Turns in one plane each, and the order they were made in; the first pair answered
ganun (before => after):
[-25 -35  -3 -30  34  21  22   4 -19   7  13  -4  -8 -42 -39 -19 -10  35
  -1   4 -13] => [-35  -7  -1 -13  -8  13  46  23  14   6  25  -3 -24 -31 -16  -6 -14  57
  10  -2   6]
[-22  18  -7  34  -3 -16  10   5  19  19  -1  -7   7   3   5  -7 -17  24
   0 -13  -7] => [-14  -2 -17  25  31   6 -12 -12  -4  19 -16  -5  23  -4  -9 -15 -22   4
  -4  -8 -20]
[ 14  11  58 -23  -3 -26 -39  -5 -16   3 -24  -3  24  16 -33  -2   7 -10
   5  22 -24] => [ 10  32  42   2 -40 -34 -28  14  33  14 -13  -7   1  24   6  12  -2  11
  25   8   1]
[ 14   5  28  -2 -16  -7  19   9  13  10   6   3  10   7  -5   8  -2  -3
   2  -3   5] => [  6 -11  -4   2  -7  -1 -12  -2  23  14  -2   4  12   1  18   6 -10 -13
  21  -4   6]
Sov (before => after):
[-14  18  18  48  -2  20  19   1  -3 -24   6 -11  -7 -27  23   3   2  11
 -21   9 -26] => [-15  19  13  50   2  19   5   0   2 -22   1 -12  -7 -30  36   2  -1   4
 -11  -1 -29]
[  5  -4 -45   1 -37   2  -5 -22  21 -23   1 -23   1  -8  -2   2   8  22
  34  -7  12] => [ 12   3 -34  -3 -45  -3   4 -20  23 -19   5 -26   5  -6  -5   2  24  26
  30  -1  20]
[-34   5  44  -8  -1  34  34  23  26  31  -3   0 -31 -59 -28  -9  17  55
   8  -1  26] => [-38 -20  15  12  19  48  20  22  15  22  -5  -8 -32 -70 -28  -3 -10  54
  16 -17   8]
[-12  -2 -51 -14  12   8  10 -25  15 -14  18   2  29  49 -12  -3  22  18
 -11  10  57] => [-18  -4 -53 -12  16   9  12 -23   4 -17  24   2  22  44 -17   0  17  16
 -20   5  57]
gam (before => after):
[  5  -6 -25  28  11  -5  11 -13  -1 -28  11  11   5  25  26  12 -29 -26
  -7   3   7] => [  1 -26   6   3  30   7   5 -15 -38 -20  -1  18  11   0 -12  -6 -21 -30
 -17  12  -5]
[  6  57  77 -24 -50 -17  30  40   9  18  18 -19 -11   2  16 -32   0   8
 -19 -12 -19] => [ 29  59  29 -20 -46 -24  21  11  41 -12  35  -6  13  59  36 -24   0 -13
  -7   6  26]
[  2  31  14  -3 -57 -22  -8  29  25  16  -5  -5 -31  -3   6  -2  15   2
   2  -5  -4] => [ 19  29 -10 -15 -33 -19 -29  -7  27   3   6   4  -8  35   6  -2  28 -19
  -6  18  27]
Now pairs of rows:
Each pair is 2 to 3 turns apart.
[ -1   9 -13 -48  17   1 -33  -8  22  45 -16  21  52  -9  -2  11  65 -25
  26  54  36] => [  6  11 -30 -34   9  -6 -32  -8  42  38  -5  22  45   6  15  25  57 -20
  32  48  50]  gam then gam then gam
[-23 -27 -20  -6  50  36   6 -25 -30 -22   7   6 -11 -22 -33 -14 -36  31
 -18  -7  31] => [ -3   5  47 -31  26  12  22 -17 -52 -23   9   0   1   0 -54 -13  -2  16
 -46   7  34]  Sov then ganun
[ 17   1  37 -14  23 -27   7 -28 -52 -45  -4 -11  16  46 -35   8 -43 -15
 -34  -3  -7] => [ -7 -31   6  -4  53  -3 -44 -36 -61 -19 -34   1   7   1 -14   3 -54 -15
  -1  -4 -22]  ganun then ganun then gam
[-17 -38 -29 -34  88  24   8 -37 -81 -13 -35  -3  38 -28 -23 -32   8 -32
 -22   2 -15] => [ -2  40  32 -38   0 -24  98  -3 -24 -18  23 -11  21  30 -26 -20  49  18
 -48   7  48]  ganun then gam then gam
[-27 -41 -22   1  12  38 -39 -28   4   7 -46  25  24  27 -17 -59  34  -4
  -8  50 -13] => [-32  11  42   7 -52  11  20  17  27  19 -23  20  -7  24 -24 -50  51  41
 -17  41  -5]  Sov then ganun then gam
[-29   6 -16   3 -64   1  25  13  70 -10   7  -8  -5  34  11  21   6  41
  27 -24  46] => [-24 -25 -54  17 -36  21  25  13  56 -22   0 -12 -12  16  12  22 -30  41
  30 -39  14]  Sov then Sov then Sov
[ 37  45  94  24 -30 -46   6  27 -12   0 -39 -15 -11  -7  14 -22   5 -19
   8  10 -34] => [ 43  18 -12  71  -5 -34  21  10   9 -59   2 -18 -13  37  45  10 -52 -33
  24 -13 -18]  Sov then Sov then gam
[ -4   7  20  -9 -17  -7  52  24 -16 -23   2  -9 -24 -19 -18 -10 -21  44
 -25 -18 -22] => [ 19  -4  -4 -18  23   0  28 -17 -31 -46   7  -5  10  19 -32  -6 -14   4
 -41   1  -2]  gam then ganun then ganun
[  4 -23 -37  32  25  18 -13 -32 -10 -35   9 -13   3  22  -5   8 -34 -23
  -4  -6  -6] => [ -5  34  58   4 -37 -12  21  12   8   9  14 -18 -16   7 -18   1  19   6
 -12   6   4]  Sov then gam then ganun
[  8  14  14  24 -21  -8  27  10  -4 -52  15  -9  -3  19   5  17 -19 -12
 -16  -9 -13] => [ 10  22  -9  22 -23 -13 -23  -3  24 -25  -4   0   1  29  32  15  -9 -28
   7   5   5]  ganun then Sov
[ -8  54  46   1 -41 -45  25  15   6  -3 -22  -5   3  35  41   2  -4  15
  -6  19  17] => [ -7  36  16   3 -15 -30  60  -1 -11 -45   7  -5  12  61  18   3 -15  18
 -28   9  30]  Sov then gam
[-12   6   8 -32 -16  -3   1   1  25   7  -2   8   6  59   4 -25  53 -14
  41  17  61] => [ -5  -1  18 -47   3   3  -5 -11  -4   5  -8  10  18  59 -20 -35  61 -30
  26  24  59]  ganun then ganun
[-28  16  -6  20 -20  -7  41   5 -22 -17  19 -14 -57  12  15  -5  18  37
 -20 -10   6] => [-29 -26 -49  17  32  16 -16 -28 -43 -18  -2   2 -40   8  26 -18  18   7
  -1  -1   1]  ganun then gam
[ 18  -1 -12  20  -9   7   2  14  -9 -19   6   1  -6   8  13 -11 -20 -10
  -2 -13 -10] => [ 20   6   9   7   2   3  14   8 -22 -20  11  -2   4  11 -11 -22   0  -8
 -19  -2  -6]  gam then ganun then gam
[ 22 -21 -49   5  30   4   8 -30  -7 -30   6   4  16  39  -6  -1 -22 -27
  -5   1  10] => [ 14  -6  26  -3   7  -6  52   1 -41  -8   6  -8   0   6 -51  -7  -5  -2
 -33   0 -14]  ganun then gam
[  5   4  47  10 -48 -39  31  23  32   8  38  16 -31 -27  17  31  -3  39
 -14 -53 -17] => [ 22 -10   0  -9  -2 -24  42 -33  26 -41  62  26   7  40  -8  26  15  12
 -40 -33  34]  gam then Sov
